In the data rows, 128 means zero.
Some points:
[ 87 116 117 127 123 125 129 160 101 161 123 140 146 129 110 106 109 114
 149 136 181 122 133 102 177 132 100 122 117 137 135 179 165 105 120 115
 131 179 101 123 116 124 151 185 135 105 102 152 149]
[181 144 158 152 166 115 141 156  91 153 104 140 174 146 130 131 117 115
 115 141 133 141  85 122 163  87 138 165 141 142 113 108 122  97 109 124
  75  77 134 163 119 127 146 117 148 157 123 121 164]
[147 143 119 123 146 113 142 120 161 137 111 111 140 161 121 126 118  77
 173 108 127  94 180 117 135  75 104 154 101 137 107 106 143  86 125 134
 151 148 121 134 163 122  89  92 117 128 121 126 119]
[129 136  90 124 132  87  80 107 161 132 141 150  69 113 138 122 148  96
 148 146 120 112 117 155 159 147 126  97 124 126 169 137 129 118 102  99
 140  81 115 140 127 120 202 122 152 147 109 133  91]
[ 92 153 100 165 103  87  90 141 119 127 159 106 163 109 143 125 120 109
 132 124 118 112 130 145 100 166  99 129 108 101 125  92 133 137 143  97
 150 145 131 148 151  78 133 133 130 149 123 114 124]
[ 87 130 151 100 164 110 111 125 143  68 124 144 145 113 136 157 116 150
 130 125 162 102 158  87 110 149 158 162 188 142 121 140  73 129 146 102
 146 135 126 113 122  87 127 105 121 136 128 125 128]
[140 143 120 170 132 156 115 113 155 138 152 140 106 123 117 160 146 145
 124 152 132 148 146  97 138  93 127 125 134 139 147 101  86  73 132 132
 166 103 178 101 111 141 130 158  75 128  98 156 162]
[141 137 123 151 166 138 182 169 118 133 146 192 131 134 195 126 110 161
 109 119 167 154 138 136 126 145 126 145 128 103 154 154 144 138 109 124
 152 137 163 123 142 133  90 128 142 130  92 111  91]
[150  87 128 147 128 129 124 122 132 123 135  96 174 130 115 130 125 119
 108 112 129 134  98 118 156 157 142 127 148 122 151  93 116 115 118 126
 103 173 101 124 156 121 162 114 102 110 118 139 131]
[131 115 105 107 144  96 140 169 162 157 157 130 173  99 130 118 143 161
 157 138 173 175 137 105 110 150 145 100  76 142 120 144 110 126 118 145
 128 125 137 146 134 121 174  85 125 123 126 127 157]
[140 125 146 152  99 118 125 155 154  96 135 144  88 110 149 123 139 113
 165 143 105 145 139  89 131 106 123 168 116 146 145 125 156 144  91 149
  87 106 133 140 139 114 160 179 112 109 154  89 134]
[105  98 127 128 126 166 112 142 154 139 127 144 109 147 129 134  94 142
 144 161 106  99  88 126 123 129 173 149  97 158 137 109 107 111  98 110
  97 156 140 139 119  54  83 106 149 109 103 139  76]
[150 114  75 137 128 136 114 114 117 137 131  89 119 140 108 160 107 144
 158 138 126 150 130 113 101 138 138 135 163 119 127 165 106 114 158 158
  99 153 145 113 125 136 132 119 161 177 134 116 155]
[106 122 155  92 145 121 147 129  82 162  99 141  97  72 113 133 158 108
 150 115  99 192 147 109 140 144 153 124 149 119 143  89 135 104 141 168
 156 172 126 128 137 102 130 112 123 110 135  73 115]
[139 153 183 157 136 142 153 106 126 129 137 126 129 108 175 126 121  64
 171 108 105 116 114 119 141 146 120 119 140 151 109 140 106 121 106  94
 117 130 107 113 156 124 114 100 136 157  96 136 130]
[132 127 146 108 143  96 119 121 140 101 123 133  89 115  71 122  88 138
 126 102 161 106 143 175 172 141 108 170 104 164 145 122 119 118 151 160
  90 142 133  84 131 119 163 124 112 106 139 138 126]
[126  96 130 137 114 111 153 115 171 111 165 149 146 138  89 144 162 138
 111 145 114 118 175 143 141 118 130 152 108  87  52 130 107 118  96 126
 134 146 107 120 120 184 133 136 154 131 109  89  90]
[161 104 143 104 156 120 113 129 109 147 149 125 111 143 177 132 133 137
 111 155 172 112 174 156 167  89 159  99 114 102 147  97 120 146 109 136
 141 152 105 167 156 120 119 163 119 150 175 127 146]
[158 129 111 146 120 144  71 164 109 157 133 158 108 116 151 133 146 141
 139  79 158  94 119 173  94 106 162 159 115 125 109 138  98 141 179 115
 150 129 131 127 132 172 123 124 121  89 100 127 142]
[121 108 169 113 138 161  93 134 132  93 133 159 157 129 150 153 115 137
 145 166 121 162 120 176 126 154 118  91 111 154 104 148 107 134 118 123
  92 130 127 124 154 151 118 164 116 171 152 127 122]
[133 145 135  99 138 133 151 150  97  93 116  86 112  93 137 125 151 116
 129 135 123  78 121 143 127 137 144 153 111 158 154 164 121 113  96 163
 172 163 136 145  97 190 121 140 140 184 130 151 140]
[134 102  65 134 147 109 133 104 152  93 115 142 139 130 167 127 140 123
 153 155 105 105 136  90 120 135 117 117 133 161 101 103 172 141 130 189
 129 107 139 139 171 133 114 139 124 108 119 166 157]
[140 117 114 149 105 148  92 142 137  99 112 144 118 158 130 121 125 123
 131 138 112 154  98 145 145 128  91 111 134 100 141 171  90  65 124 161
 168 116 140 129 130  99 111 122 148  90 177  80 125]
[126 115 110 131 153 124 180 122 150 154 136 113 136  91 120 149  96 102
 135 149 135 123 126 131  60 114  81 113 104 123 153 152 112 117 150 139
 108 104  95 136  88 158 126 150 113 104 136 118  63]
[148 171 102 128 117 118 131 133 136 161 133  88 120 147 126 101 120 128
 102 110 162 151 119 126 152 167 156 103 138 135  90 130 102 113  87 168
 146 100 110 131 106 127 122 104 106 132 142 166  67]
[159 156 152 127 120 102 141 114 160 150  52 150 148 163 136 144 183 108
 123 152 139  88 138 122 107 192 132 112 133 125 168 129 129 134 149 114
 109 161 143 142 127 129 119 156  82 122 138 101  91]
[ 96 122 125 152 185 130 142 108 108 159 129 129 137 166 100 126 121 174
 191 124 120  92  87 108 143 145 142 140  84 112 140 126 129 123 166 122
 124 115 118 133 148 155 130 118 103 125 181 101 148]
[131 103 101 137  76 142 163 159 137 111  99 133 101 136 111 115 146 164
  93 139  98  84 142 108 147 137 154 131 161 135 133 163 136 125 134 133
 119 100 106 142 152 133 132 102 129 148 100  95 143]
[143 149 126  99 115 147 113 116 140 131  96 140 123 105 135 115 160 173
 142 108  91 152 115 122 121 116 132 129 106 129 149 161  95 129 107  94
  98 146  55 157 139 140 104 128 153  91 149 178 159]
[127 109 115 125 115 145 115  82 125 133 131 117 121 130 148 100 164 139
 103 109 152 148 122 109 132 163  63 192 108 100 163  99 123 137 119 138
 114 116 138 134 106 125  90 131 162 126 126 126 126]
[139  96 118  84 155  77 156  97 120  98 100 118 117 129 138 141 162 148
 108 172 132 174  88 148 124 123  93 148 120 159 109 111 129 158 144 116
 153 113 111  98 131 100 128 115 119 113  98 133 125]
[ 93 142 138 129 163 149 113 108 172 135 133 140  89 176 123 100 109 138
 144 124 131 172 128  94 131 107 139 122 151 168 133 140 150 178 111 120
 152 146 118 146  85 143 134 100 112 164 137  94 125]
[156 126 130 120 119 137 140 105 135 112 137 125 133 179 135 116  90 121
 158 147 158 137 134 146  96 130 160 142 148  96 144 123 157 126 104 117
 127 143 101 105  85 139 112 155 139  81 108 151 168]
[ 94 137 131 103 101 154 144 171 118 125 136 124 107 165  90 160 152 126
 106 104 159 112 117 130  58 125 124 118 135 148 131  71 142 129  99 150
 127 109 117 185 140 105 150 139 129 119 132 124 140]
[112 124 112 129 149 114 101 125 121 142 141 122 141 134 172  71 138 157
 115 108  88 113 125 140 109 107 164 156 137 121 118 157 163 138 142 168
 108 118 130  89 146  91 145 161  88 151 135 146  90]
[106 168  96 112 129 130 131 138 139 133  89 102 128 133 140  97 108 140
 133 171 145 122 109 119 139 132 117 151 156 134 118  95 113 134 148  81
 121 137 171 164 152 182 160 137 179 137 102 118 115]
[137 145 121  56  99 159 121 133 159 150 111 132 182 120 122  78 107 115
 128 175  98 123 150 153 124 108 127 143 116 102 119 104 104 156 138 165
 150 119 118 106 142 105 141 110 132 124 132 105 139]
[109 156 113 172 139 115 138 111 166 150 126  84 157 104 126 120 151 141
 115 118 116 130 130 150 129 136 159 119 164 101 160 138 125 154  89 104
 118 121 133  99 131 161 105 128 107  93 144 112 172]
[ 90 129 101 105 123 110 130 147 120 132 169 109 132 103 154 181 141  98
 150 160 135 123  88 148 159 120 148 118 152 132 130  85 129 115 168 139
 116  89  92 137  90 135  66 147 130 125 138 109 119]
[101 123 123 114 143 147 140 110  91 121 135 135 119 160 185 167 135 123
  97 111  95  90 110 119 127 120 116  88  93 143 120 123 125 146 115 116
 132 144 161  92 106 152 179  88 144  76 143 118 150]
[126 111  86 119 165 105 108 133  70 135 114 166 111 120  78 109 143 118
 119 158  97 145 139 150  94  97 137 105 163 103 120 134 145  92  87  68
 114 141 143 128 134 134 109 117  88 123 100 149 120]
[118 160 144 139  99 149 124 130 130  95 142 139 168 132 123 136 108 143
 112 103  82 151 134 102 151 138 181 126  98 143 158  78 129 111 144 137
 161 133 114 116 125 169 145 149 131 101  88 154  97]
[126 103 132 128  92 117 138 152 119 167 142 129 127 162 106 146 133  92
 163 144 105 142  77 124 103 160 139 153 136 128 113 144 131 160 120 150
 178 138 101  77 133 126 131 147 137 163 135 136 136]
[138 182 113 130 150 142 148 153  85  89 131 127 152 118 132  85 129 127
 113 113 106 125 125 100 112 111 104 116  85 119 109 140 140 101 136 111
 117 121 125 124  86 125 130  96 117 129 147 119 121]
[130 121 126 150 105 110 114  97 108 168  83 117 129 112 131 177  95 140
 115 128  93 132 156 159 141 157 139 170  91 149  90 155 141 145 115 138
 169 111 162 190  83 103 118 125 101 116 136 147 135]
[ 90  73 151 169 146 133 148 149 143 127 122  93 133 133 124  90 165  86
  81 143 131 147 154 162 133 148 169 141 116 166 104 135 157  96 170 101
 127 115 138 121 126 118 129 142 177 103 158 132 131]
[112 102 108 110 157 130  94 147 126  84 110  84 130 137  92 104 138  84
 121  94 151 125 148  92 134 138 134  94 102 135 118 154  91 165 114 115
 138 102 145 139 121 111  77 157 120 120 124 120 137]
[136 104 159 102 143 116 161 172 130 130 156 100 121 115 104 152  97 168
 124 100  97  96 131 117 144 146  98 137 172  99 123 148 124 138 109 124
 140  84 128 147 164 121 122 145 112  92 135 140  98]
[139 104 134 155 111 173 167  99 122  93 128 109 132 124 153 120 131 146
 125 147 145 131 121 126  97  95 113 127 152 117 122 135 116 102 157  96
 165 166 117 162 136  96 181 136 107 140 168 175 115]
[139  92 172 145 119 118 113  77 107 101 118  88 106 103 118  86  88 143
 146 112 145 143  83 139 101 108 133 107 110 126 142 116 134 127 115 135
 164 117 140 156 197 164 119 140 127 130  93  82 125]
[107 155 144 167 106  83 124 133 120 100 138 154 162 127 115 105 142 164
 162 112 135 126 140 185 122  89 108 115 191 167 147 109 143 133 130 157
 132 142 131 143  92 150 107  90 151 116 169 149 108]
[153 172 173 107 130  66  79 110 117 120 155 114 109 126 137 147 113 130
  99 136 121 132 124  70  87 131 151 151 123  87  86 138 152 100 130 117
 115 143 135 133 114 138 136 153 165 113 162 124 123]
[113 138 102 117 117 154 137  99 121 104 102 165 101 126 122 112  97 107
 116 112 152 124  90 127 156 148 142  91 150  82  72 107 141 131 137 170
  89 151 150 132 123 164 131 137 103 122 142 147 111]
[108 121 158 118 138 133 140  75 105 178 172 112 125 139 135 109 140 146
 136 128 100 104 154 118 158 103 124  95 152 107 144 153  95 138 161 156
 103 129 149 169  97 105 138 139 170 123  80 140 137]
[170 157  79 116 147 116 138 131 129 136 146 104 121 162 129 154  81 145
  84  98  94 131 148 159 127 137 103  97 150 181 138 118 137 107 119 118
 129 165 111 108 140  99 125 154 157 129 132  92 157]
[163 104 117 127 132 102 134 152 148 111  92 146 131 136 111 149 156 143
 145  57 121 144 132 120 124 123 133 100 106 104 140  95 129 137 156 135
 120 127 139 108 115 105 118 171 183 181 130 151  95]
[136 103 103 140  82 126 152 111 121 105 154 122  90 129 145 155 124 107
 129  97 150 160 174 136 128 140 156 141 109 116 125 137 151 134 155 116
  83 130  90 156 133 130 120  64 103 146 122 118 129]
[148 110 157 126 135 140 103 167 140 103 129 102 119 117 148  97 126 124
 132 142 119 110 140 158  99 179 113 127 139 105 142 108 126  95 134 158
  97 123 135 115  74 119 143 102  99 139  88 117 169]
[130 109 151 112  65  93 121  97 123 130 143 124 172 157 119 129 171 147
 116 111 165  98  87 121 130  94 128  99 116 150 119 149 139 119 100 127
 118 129 145 104 105 102 120 122 107 137  97  82 115]
Along one direction, these points spread out more than along any other. Take the direction at right angles to it along which they spread out most. Go by this last direction. How many in every 100 of the points above lie lower along it than each point below? Answers are rounded to whole numbers. More than half of the points above lie lower than the first one.
[125 106 142  88 115 117 116 107 174 140 152 184 152  99 115 134  95 114
  72 123 128 107 107 115 123 140 132 111 129 118 167 152 190  95 153 123
 159 110 137 144 134 140  94  84 141 158 147 151 171] 49
[134 123 163 168 137 139  98 121  81 143 120 155 118 142 112 125 141 146
 141 151 138 110 176 111 118 185  80  97 143 130  96 108 134 135 119 150
 145  89  80 110 141 135 127 113 156 123 121 154 135] 59
[117 172 165 109 126 166  93 131 160 152 110 101 138 120 133 162 131 131
 128 121 141 164 142 140 111 108 115 104 141 160 100 173 168 121 155 143
  94 120 148 130 169 137 129 127 132 104  94 133 116] 59
[124 127 148  87  88 139 139 148 104 125  95  86 124 160 159 145 122 134
 180 127 141 141 154 131 159 116 135 118 130  92 152 135 155 125 133  74
 139  76 164  68 132 136 143 103 129 127 152 150 111] 59
[ 91 102 118 131 130 154  64 134 106 143 101 119 156 136 137 152 112 135
  87 123 122 138 149 105 132  94  87 161 127 133 167 110 142 128 123 116
 118 116  78 120 123 164 135 127 103 171 124 120 101] 61
[122 166 150 167 114  86 121 174 127 115 129 119  83 150 127 136 126 106
  80 181 127 143 102 106 159  85 103 126 113 109 144 153  99 182 178 147
 125 163 111 120 158 131 108  98 118 111 111 154 136] 64
[ 91 140 165 150 104 101 182 132 124 142 115 146 100 133 109 101  87 135
 112 132 101 141 150 146  96 116 131  92  83 123 141 106  93 141 136 110
 104 117 155 112 120 131 114 140 117 168 124 154 166] 58
[145 130 144 140 153 177 110 140 148 132 158  90 109  95  89 156 166 142
 143 150 125 125 105 131 141 121 109 128 115 107 132 106 172 166  97 124
 114 173 188 109 137 127 114  92 140 143 147 161 109] 68
[193 146 119 162 125 165 124 118 103  96 128 139 157  84  81 134 102 136
 136 162 137 110 139 118 150 123 150  93 125 134 130 132 165 195 151 103
 144 117 115 123  94  99 133 138 139 115 120  96 118] 54
[161  89 121 106  82 125 130 151 143 171 159 150 108  96 152  73 119 131
 123  99 113 121 133  96 144 135  84 128 163 179  83 102 113 136 150  73
 127 147 147 116  99 156 104 144  99 124 166 120 136] 39
[ 93 149  98 139  86 130 147  99  79 134 124 154 143  79 128 142 120 116
 121 140 165 115 149 113 111 113 142 144 131 144 137 138  98 128  78 155
  98 127 147  83 166 120 121 131 152 130 156 124 130] 54
[139 200 129 117 150 184 154  95 118 143 164 136  94 124 102 104 170 129
 112 130 152 124 111 143 122 138 139 155 113 148 127 133 133 125 157 105
 135  93 105 102 164 101 125 145 122 150 134 122 133] 68
[117 152 113 100 126 146 146 115 105  93 175 164 164 170 103 142 147  87
 147 104 103 161 127 158 154 142 105 162 140 117 132 153 114 154 140 113
 127 126 173 181 139 136 150 143 100 126 116 140 149] 59
[156  85 132 143 155 133 128 123 147 153 106 148 139 122 111 140 116  55
  99  88 132 123 114 124  96  97 140 141 158 127 143 133  99 173 115 147
 141 109 134 119 117 131 160 115 151 120 147 141 112] 53
[ 82 148 133 145 142 143 144 136 170 127  78 134 115  89 151 152 126 150
 133  82 136 124 100 153 152 100 107 126 135  73  76 120 149 130 108 122
 150 134  94 123  98  96 143 149 129 147  98 119 178] 58
